Each path below is one point turned by a fixed rotation once a step. After each direction that follows a path, write how fast that rotation turns it, in deg/step (0 if it stays still).
Each turn is a multiple of 5 degrees from 10 to 175, or 0.
Each row of a path follows its step; steps can be skipped.

step 1: [  5 -30  11 -17  22 -37   2  -6  19  -3   9  33   9 -22 -15 -18  17 -29
  12 -16  10  -6   8  16 -13 -10 -17   1  -2 -22  10   5 -31  14  -1   2
  -2  16 -23   1   3 -10  -1 -13  16 -11   5 -34  -6 -17  25 -18  16 -22
 -43  10   5   9  -6 -21 -21  39  -8   7   7  31   0  -5  64   8 -32   5
 -18  17  30  -8  37  33  -1 -26 -10   7  35]
step 5: [  8  -2  -2   9  17 -42   6   4 -35  -5 -39  21 -42   2   7 -10  46 -16
 -20  -2  -9 -20  14 -20 -16  23 -23  -1 -47  -3  20  -5   6  24  11 -10
   3  14  -3  50 -13   5   5  26  37  13 -26 -15   7  32  29   8  15 -13
  -3 -27 -24 -23   6   5  13 -24  18   7  26   3   6   5 -35  -4   2 -29
  -3  15  -3 -26   6  -4   3   2  -3   9 -12]
step 10: [ -5  12 -38 -12 -27   2  17 -20   2  -1  18 -35  16 -20 -26 -33 -24  -8
   1  -9   9   3 -32  35  26  -9  31 -37   0 -25  -7 -14 -36  29  -9  24
 -27  18   4 -22  13 -11 -25  27  23  18  -7 -16  -7 -15   6   5  -7  -1
 -41  11  34  26 -18  33  -9  -3 -21  19 -20  26 -13  17  -2  18  -7 -19
  -3  23 -22 -21  14 -11 -10   4  -6   4   8]
step 17: [  3  -7   7 -35  53  -5   6  -6   6  -1   7  -3 -12  -1  -7 -12  48 -10
   3   3  24  16 -10  10 -25   9 -33 -55   4  -6 -45 -40 -31   0 -18   8
   3  14   2  -7  12  18  -2 -14   6   1  10  15   0  24   1 -28  16 -46
  -9 -11 -37  21   2  15  12  39   5 -23  20  13 -20  18  16 -14   8  -1
  11  -6 -22   7  16  11  20  31 -10   7  12]
step 20: [-17   1  32 -27  23 -32  22 -21 -11  60  28   9 -17   6   4  -2   7   2
  15  24   8   9   2  27   9 -13 -24  -4  -3 -11 -23 -11  -9  14 -14  31
 -40   6 -15  24 -19 -18 -22 -30  10   0   2 -16   5  18  15   4   5 -26
 -14  -8 -13 -16   0  26 -28  41 -26 -16   4  14  -1  16   2  39 -13 -20
 -12 -16 -15  10  -6  -1   1 -46 -33 -11  -6]
step 33: [ 31   6  15   2  21 -27  20 -21 -32  24   4   9  -3  14   1  -9  -1 -33
   1 -14  47  34  32  25  -3 -32  12 -21 -15   3 -20  -1 -17  10 -34  21
  23  10 -33  31   3  20   8 -10  15  -8  25 -28  16 -27   3   8  23   0
  -7  -9 -26  -9  11  14  24  23 -39  15   6  12  14 -18   0 -21  17 -28
   9 -38  -1   4  32   2  -3  -7 -14  11   3]
step 35: [-30 -21 -41 -20   5   7  20 -10  16  11  10  -6  -2  11  41 -14  34   0
 -15  20   7 -10   1 -13 -15  -6 -31 -34 -60 -12  10 -10 -26 -28   1  -7
   4 -15  11 -33  -7 -35   3 -10  -9   0   5 -39   9  18  19 -11 -28   9
  -9 -10  -6 -11  -6  -2  14 -25 -10  11  10   1   8  -5  11   3  11  15
 -41 -32  -7 -46   5  -1 -23  15 -14 -32 -10]
step 42: [ 11   8  -5   7 -31  -1 -22 -27   2  10   2 -16 -19 -13   4  13 -17 -18
  -3   2  22  34 -21  30  11 -13  -7  -9 -40  24  -7  -1 -45  31  16 -29
  -3   8   0 -17  16  36 -24   8  25   0 -20   4   3 -31  21 -17 -30 -22
 -12   2 -18 -24 -27  12  26   0   9  10  -2   2 -10  11   1 -19 -39 -16
 -10 -20  44 -20   7  17 -16  11  13  40 -24]
step 43: [-20  31   9 -12  19  12 -36 -39   3  15  14 -11   8  -4 -34 -21  12 -18
  -2 -10  12 -12   7   8  -2  -7  17 -17  -6  11   2   4 -21  36  -7 -20
  20   8   8  17  20  20 -29 -25  17  40  37  -1  12  24   6 -16  25 -22
 -44  37 -39  40  12   2  23  10  30  12  32  -6   8   2  -8  -8 -38  16
   1  -3 -19  -7  -8 -11 -15  16   7   3   8]
[ 0 -5  2  4  2  4  5 -5 -6  1  8  1  7  1 -5  0 10  3 -2  2  4 -2  3 -1
  1  3 -5 10  2  8  4 -8 -5 -1 -2  9  5 -8 -4 -2 -2  4 -2 -2 -4  0 -9 -2
  2 -7 -4 -6  1  3 -2 -4 -3  9 -2  5 -5  4 -4  0  4  5 -2 -4  3 -3  1  3
  1  1  0 -5 -4 -1  5 -6  6  4 -8]
135
[ 6  0  0  5 -3  1  7 -2  7 -1 -4 -5 -6  8 -4  1 -2  0  9 13  4 -1  2  0
  4 -3 -3  1  6 -1  4 -4 -1  3 -2  0 -7 -2 -5  4 -6  2  1  7  3  0  5 10
 -2  0  7 -5  4 -4  5  2  3 -3 -9  4  3  2 -5 -1 -4  5 -2  2  5 -2  1  3
  4  1 -4  2  4 10 -2 -7 -3  2 -2]
135
[  2  -1  -1   0  -1  -5  -4  -3   1  -5  -3   0  -7   6   4  -4   3  -5
  -1  -1   6   0 -11   0  -4   1   0   1  -3  -2   2   6   7   8   3   5
   0  -1   4  -1   0   2   8   6  -5   4  -1   0  -6  -2 -13  -4  10   4
   1   2  -5   6   1   6  -1   2  -7  -9   0  -7  -3   4   2   2  -8  -1
   0   1  -5  -5  -4  -1  -6   4  -1  -1  -5]
55
[ -8   2  -3  -2  -3  -4  -4   1  10   8   0   1   0   7  -6   3   5   7
   8  -1   4  -5   2   3  -7  -2   6   6   4   3   2  -1  -2  -4   3  -6
   4   0  -3   1  -4   2   1  -1   0  -4  -2   1  -3  -2  -2  12   0  -2
  -7  -7 -11   0  -1   1  -2  -3   4   3   0  -4  -2  11   3  -3  -4   0
  -8   5   6   0  -1   8  -1   4  -2   1   0]
60
[  4   8  -6   1   2  -5   4  -6   0   1   3  -2  -4   0  -5  -1   0   2
   6   5   0  -1  -5   5   4  -5  -7  -5  -2   0  -7  -2  -1  -1   0 -10
   4  -2   1  -6  -6   6   4  -6  -9  -7   0  -7   3   0  -4   0   9   6
  -2   0   4  -6   4  -6   4   3   5  -3 -10   0   3   1  -4   2  -1   1
   2   0   4  -1  -2  -5   9  -6   1   2  -4]
160
[  3   5   5  -1  -2   5  -5   2  -6  -1   3   2   5   0  -1  -1   2  -3
  -4  13  -8  -6  -5   3  -7   6  -3   5   4  -1   7  -3   5  -4   0   2
  10  -4   2   1  -4  -3  -1  11  -4  -2   3  -2  -5  -3   8   8   5  -2
   1  -1   2 -12   1  -1  -3   4  -2  -3   3  -6   0  -1  -5   5  -4  -3
   1  -1  -4   4   3   1   7   3   3   3   2]
45
[ -3  -5   5   2   0  -4   2   0  -9   9 -12  -7   6   9   9   2   0   5
   2   1   3   3   0   2   3   6   4   2   3   0   1  -4  -1   6  -6  -2
   2  -1   3   7  -2  -3   6   1   0  -2  -6  -3  -4   2   1  -3   0  -1
   0  -2   3   2  -2   2   6   3  10   4  -6  -9   2  -8  -3   2  -6  -1
   5   4   8   6   5  -2  -6   0   4   1  -5]
40
